(in the rows, 128 means zero)
R: 4 groups of rows, each row roughly a mix of its group's hidden directions:
R (132 x 11):
[[114 139 102  79 131 149 102 136 136  99 100]
 [154 121 140  92  80 128 135 104 114 107 152]
 [154 100 172 116 139 109 112 104 101 129 101]
 [153 149 104 136 123 111 133 187 147 118 112]
 [ 99 110 167 114 171 136 105 116 139 103 136]
 [128 171 139  90  99 107 138 130 162 118 113]
 [127 110 112 101 128 163 114 143  96 176 136]
 [112 167 151 113  98 162 122 128 117 167 131]
 [117 112  76 128 115 173 110 146 119 115 119]
 [108  93 131 126 140  78 138 110  97 142 149]
 [152 155 138 123 143 124 147 124 117 153  69]
 [137 122 123 154 142 137 169 110 146 130  74]
 [155 167 143  91 133 130  88 104 141 121 134]
 [110  97 108 146 171 138 133 145 130 113  87]
 [ 78 144 114 114  82 115 139 130 111 149 131]
 [125  97 140 116 134 113  99 166 108  95 160]
 [ 87 130  97 115  90 133 129 143 167 138 137]
 [133 106 109 146 114  78 140 113 149 166 115]
 [137 163 181 129 129 150 126 120 138 150  95]
 [149 151 137 147 128 152 126  76 148 114  97]
 [ 84 103 125  79 141 108 120 146 144 125 117]
 [134 146  98 161 150 159 168 137 132 141 102]
 [172 123 133 139  90 109  92 151 134 106 134]
 [135 178 102 130 130 103 141 144 124 171 117]
 [ 99 103 145 132 166 140 152 159 161 141 118]
 [153 161 107  92 125  85 123 119 143 111 147]
 [167 131 140 135 116 126 141 142 100 145 183]
 [112 104 136  86 124 157 126 126  96 142  89]
 [146 130 160  89 107  96 109 116 143  93 137]
 [128 133 117 122 114 128  95 167 112 147 180]
 [ 96 161 141 119 125 109 132 139 144 183 119]
 [ 92 111 140 117 115 112 113 187 114 128 139]
 [104 135 119 179 143  86 136 105 131 118 146]
 [168 143 154 150 104 160 128 138 165 111 129]
 [120  99 116 114 152 116 149 164 120 174 149]
 [148 118 141  85 134 108 136 116 120 128 183]
 [ 91 112 127 150 155 155 124 111  88 153 116]
 [118 154 105 133 155  80 159 104 133 146 135]
 [121 123 146 129 130 149 149 110 158  71 105]
 [135  95 114 126 153 141  94 121 129 147 179]
 [126  94 132 126 127 132  94 131 104 123 186]
 [156 159 168 117  96 130 108  99 117 125 107]
 [137 131 157  89 143  95 142  89 114 133 152]
 [154  92 115 103 106  91 108 139 156 118 115]
 [161 105  97 140 149 117  93 115 112 131 164]
 [149 126  91 147  99 179 105 135 121 123 134]
 [154 117 102 134 135 126 156 156 110 170 160]
 [129 158 118 151 144 124 131 122 185 131 161]
 [157 122 150 108 108  88 145 135 166 104 135]
 [ 99 113  93 118 163 151 144 115 165 143 117]
 [138 122 112 139 119 173 142 169 165 141 112]
 [160 115 140 138 114 135 136 123 117  63 135]
 [144 133  79 103 106 115 124 129 108 171 129]
 [ 93  84 110 137 115 166 124 134 142 118 156]
 [131 144 176  90 138  93 121 125 145 147 112]
 [131 143 157 160 111 117 109 171 147 104 103]
 [173 154 118 110  98  98 128 118 128 161 137]
 [115 148 127  93 156 155 129  99  84 133 141]
 [157 180 142 173 115 122 141 123 132 129 119]
 [144 148  87 119  83 118 138 130 102 146 104]
 [169 151 126 169 107 151 136 103 107 131 144]
 [ 98  81 149 147 125 148 119 115 140  89 126]
 [141 131 163  78 125 132 109 105  97 150 132]
 [151 125 152 123 106 105 160 142 145 176 110]
 [120 148  98 155  80 152 120 136 119 115  97]
 [145 143  92 146 140 140 175 123 161 107 136]
 [149 157 149  92 124 149  98 115 132 163 107]
 [155 105 143 128 111 108 122 124 153  81 163]
 [ 82 144 129 141 125 119 120  77 128 113 102]
 [ 91 106 160 140 173 141 136 140 149 109 128]
 [165 120 117 149 125 133 119 167 134 115 177]
 [ 90 135 124 103 144 108 144 122 145 180 115]
 [150 109  95  88 148 137 149  92 142 143 137]
 [157  97  95 149 108 124 107 133  93 108 147]
 [103 131  88 114 122 129 139 150 153 142  80]
 [125 167 140 162  87 143 116 124 128 107  98]
 [105 123 118 170 149 120 145 161 147 109  93]
 [ 94 161  97 114 109 101 151 100 136 140 112]
 [125 100 137  99 114 164 143 126 115  93  90]
 [ 85 134 111 100 122 118 150  90 136 158 114]
 [124 118  92  89 147 123 101 122 114 171 143]
 [127 131 172 124 129 111 112 187 140 116 127]
 [124 152 129 121 157 146 164  91 119 121  88]
 [121 154 148  89 129 134 111 112 137 181 138]
 [111 101  94 146 129 162 149 125 151 109 164]
 [140 160  98 153 147 127 131 155 103 161 155]
 [154 142  90 115 128 142 171 129 149 156 106]
 [147 120 144 140 145 101 154 115 137  70 141]
 [113 172 119 136 119  86 149 159 144 140 111]
 [105  88 148 157 121 128  87 144 114 120 153]
 [153 147 135 146 136 140 107 138 187 104 136]
 [103  98 128 103 159 145 134 132 113 133  77]
 [106 140 147 128 105 167 168 129 125  94 106]
 [165 171 127 114  91  96 142 121 134 131 116]
 [ 62 124 119 100 115 110 134 125 127 148 116]
 [148 122 109 143 116 184 124 159 159 135 126]
 [110 152  92 130 111 141 120 169 139 144 167]
 [ 78 136 109 148 153  97 130 107 132 124  99]
 [116 101 162 106 144  81 120 102 113 130 147]
 [121 119 128 192 155 102 130 118 109 143 124]
 [124  98 153  97 142 151 144 123 137 180 133]
 [145 125 166 112 151  89 149 107 121  93 133]
 [146 133 138 135 133 132 125 138 174  73 151]
 [111 164 132 129 125 119 149 123 143 137  66]
 [ 95  94 100 129 157  98 130 123 105 120 159]
 [146 171 123 141 147  87 145 117 115 155 103]
 [ 98  96  88 121 145 134 151 166 140 141 118]
 [116 118  78 126  91 125 144 144 107 104 103]
 [148 169 142 102 106 103 144 161 156 131 128]
 [107 108 102 175 141 111 146 151  99 116 111]
 [120 154 150 147 104 118 114 183 137 112 105]
 [137 117 184 135 130 105 102 120 118  96 106]
 [163 103 130 111 100 164 107 151 114 109 151]
 [111  85 112  92 162 142 123 118 152 132 104]
 [145 133 150 132 164  72 103 133 125 147 130]
 [108 127 171 119 127 107  90 122  94 141 100]
 [128 167 129 146 116 130 133 133 189 129 151]
 [135 100 138 176 107 165 115 118 101 130 142]
 [108 177 118 141 130  83 153 121 142 139 113]
 [118 141 117  99 124 149  86 112 115  81 115]
 [ 90 126 124 121 120 145 125 155 116 166  82]
 [174 116 111 140 113 120 104 117 126 100 171]
 [117 149 135  73 102 104 124 127 151 101 128]
 [143 119 111 175 126 166 129 156 123 148  98]
 [ 98 154 155 141 104 107  91 163 133 119 118]
 [136 158 161 100 157 138 132  94 158 132 151]
 [146 108  97 136 145 128 137 112 175  93 150]
 [ 93 150 132 110 148 136 137 127 168 171 114]
 [139 125 101 125 130 108 154 159 173  96 146]
 [113 123 120  66 118 135 132  90 131 121 149]
 [140  92 142  92 131 146 106 133 102 115  87]
 [105 124 130 114 121  84 126  97  82 107 122]]
the one row of each list that fits no group (the others fit one group, some only roughly):
- J_347: [107 157 150 110  96  90 159 136 146 145 121]
- J_777: [104 146 124 160 104  89 171 132 137 120 141]
- J_58: [162 172 132 139 131 101  97  96 116 116 132]
- J_355: [131 104 108 119 104 178 120 152 131 140  92]
- J_211: [140 142 146  97 126 148 127 144 104 158  78]
- J_780: [114 130 101  87 154  89 116 112 114 115 154]
- J_191: [125 148 156 118  87 105 139 152 166 118 104]
- J_683: [154 174 121 118 139 129 148 150 165 159 128]
- J_317: [136 131 118 102 114 110 131  96 124 158 182]
- J_999: [108 149 114 171 160 159 149 155 139 121 132]
 -> J_58
- J_824: [123 142 119 164  81 109 113 168 127 143 124]
- J_771: [126  89 122  72 119 134 108 138 132 153 111]
- J_51: [126 145 159 134 138  80 130 124 107 124 174]
- J_862: [153 145  86 104 103 107 104 107 103 123 145]
- J_19: [102 124  77 121 156 138 165 127 136 117 149]
- J_597: [124 158 167 130  82 130 126 160 132 128 102]
- J_929: [103  77 117 123 134 164 132 162 137 131 112]
- J_882: [104 116 104 133 153 179 142 118 104 141 154]
- J_5: [127 117 152 148 106 146  89 157 111  87 135]
- J_393: [135 155 169  99 137 117 103 107 104  96 136]
- J_792: [110 115 135 132 139 176  83 107 102 118 135]
- J_620: [146 167 127 167 149 114 152 125 150 146  98]
- J_277: [138 109  88 129 159 121 126  94 127 136 172]
- J_906: [121  79 145  92 134 156 115 109 114 135 153]
 -> J_19
- J_855: [132 171 100 168 153 140 140 132 139 137 157]
- J_636: [106 104 125 119 187 123 128 125 110 147  97]
- J_749: [120 118 181 104 159 121 133 133 159 153 118]
- J_452: [ 92 114 137 115 155  93 124 176 131 140 135]
- J_319: [166 162  98 149  98 124 138 108 143 134 154]
- J_529: [139 139 154 121 163  82 142 105 155 111 142]
- J_424: [100 140 120 117 124  92 160 132 113  98  87]
- J_75: [ 96 145 129 169 152 102 142 150 131 155 104]
- J_179: [124 176  91 100 112 113 136 139 137 147 155]
- J_148: [ 84 138 141  95 122 120 157 109 114 167 126]
- J_364: [189 154 129 120 146 113 138 140 155 113 126]
- J_204: [140 132 134 150 151 102 167  90 136 127  90]
 -> J_319
- J_238: [118 121 167 116 100 120 148 141 124 130  73]
- J_257: [134 153 132 162 167 122 145 111 163 109 154]
- J_744: [170 145 124 113 119 153  92 118 146 151 160]
- J_465: [ 86 133 101 145 119 113 142 170 149 107 112]
- J_118: [118 109 165 142  96 122  89 155 143 103 123]
- J_258: [166 137 136 120  99 141 147 147 156 171 112]
- J_218: [101 133 159 142 174 107 164 139 145 117 132]
- J_763: [152 130 115 161 126 132 140 185 117 154 144]
- J_205: [152 152 154 138 140  90 129  98 124 151 163]
- J_764: [117 172 129 126  96 125 120 138 149 103  85]
 -> J_465
- J_536: [ 87 102  86 131 130 141 142 155 117 101 113]
- J_661: [123 140 169  94 112 103 144 141 145 120  88]
- J_291: [163 132 134 131 119  83 135 114 127 159 168]
- J_726: [136 147 142  82  86 136 130 156 156 124 114]
- J_302: [137 100 105 100 119 151 129 127 141 115 184]
- J_573: [115 114 166 155 172 140 127 163 130 120 109]
- J_369: [141 148 113 115 148 116 140 111  94 183 116]
- J_129: [111 107  98 133 112 117 150 113 180 121 156]
- J_844: [ 86 132 156 115 115 121 129 172 145 148 102]
- J_752: [138 129  96  95 143 169 144 117 116 117 167]
 -> J_573
- J_106: [105 133 131 145 156 179 132 160 152 127 109]
- J_459: [138  98 155  82  93 104 116 115 116 121 115]
- J_130: [161 114 105 119 144 162 143 151 149 160 100]
- J_455: [163 127  93 127 122 123 141 135 101 128 181]
- J_335: [107 131 127  90 134 159 121 129 154 173 103]
- J_308: [108 100 158 143 145  96 145 115 117  84 139]
- J_571: [132 131 104 134 127 128 129 132 203 129 135]
- J_981: [117 100 115 107 128 104 120  84 111 153 165]
- J_454: [127 109 105  91 113 179 118 144 125 143 153]
- J_145: [135 146 123 196 123 115 122 114 127 109 150]
- J_682: [130 144 138 172  99 160 153 143 124 126  93]
- J_117: [134 115 112 179 147  86 123 154 116 112 126]
- J_466: [ 91 148 151 118 155 124 117  94  99 103 109]
- J_304: [107 110  88 163 109 137 137 127  82 129 125]
- J_837: [126 153 144 145 147 175 119 146 169 120 109]
 -> J_145
- J_377: [156 131 125  95 125 138 164 110 154 126  84]
- J_507: [116 117 143 145 135 171  90  97  95 122 138]
- J_687: [ 80  97 106 135 149 141 114 126  95 105 132]
- J_164: [140 157  97  95 153 106 114 125 146 152 160]
- J_451: [118 108 105 120 128 126  87  96  86 127 155]
- J_108: [106 140 119 130 137 138 138 115 143 197 116]
- J_994: [172  95 112  96 127 146 132 143 129 166 128]
- J_453: [115 122 156 172 134  80 110 109 128 111 121]
- J_700: [132 147 146 109 164  91 139 137 173 127 110]
- J_471: [143 114 111 130 105 159 144  99 107  92 162]
- J_120: [137 118 168 137 133 160  91 100 132 101 106]
- J_888: [ 67 107 128 121 118 159 103 128 116 133 141]
- J_781: [128 144 133 128 129 115 180 161 160 125  96]
- J_274: [118 138 177 102 126  90 147 129 111 130  99]
- J_171: [129 131 121 127 133  83 176 150 154 155 129]
 -> J_108
- J_47: [175 137 116 105 112 132 140 163 157 119 154]
- J_429: [114 165 147 133 152  87 139  98 101 146 132]
- J_622: [102 105 146 144 109 161 102 115  99  97 109]
- J_371: [124 117 162 160 121 146 115 182 118 144 119]
- J_599: [108  96 132 165 147 122  97 169 132 127 149]
- J_825: [123 151 114 111 151 169 129 159 167 135 105]
- J_275: [135 138 122 114 140  75 172 142 148 145 131]
- J_883: [ 96 124 124 146 183 150 152 126 139 117 104]
- J_553: [110 144  73 159 142  96 137 119 112 128 131]
- J_359: [122 113 125 133  94  98 163 125  82 106 135]
 -> J_599
- J_72: [145 104 140 115 165  78 136 112 102 113 129]
- J_298: [ 88 128 130 156 180 114 141 117 106 140 139]
- J_665: [124 116 126 131 120  81 112 109 137 109 181]
- J_793: [144 177 118 113  97 121 137  94 148 107 116]
- J_139: [138 152 155 139  80 140 119 174 122 121 126]
- J_527: [118 109 112 117  81 137 109 153  92 156 117]
- J_462: [109 140 122 156  91 108 142 158  87 147 123]
- J_329: [131 160 165 128  88 120 116 162 122 107 150]
- J_520: [132 164 127 175 138 103 168 129 125 145 141]
- J_85: [118 146 103 134 106 176 144 112 165 127 150]
- J_668: [159  90 117 107  85 120 110 124 114  99 132]
- J_539: [153 131 158 160 116 145 121 180 108 139 136]
- J_638: [143 165 121 150 135 161 136 126 169 135  93]
- J_492: [121 118  97 129 119  79 136 105  84 131 139]
 -> J_638
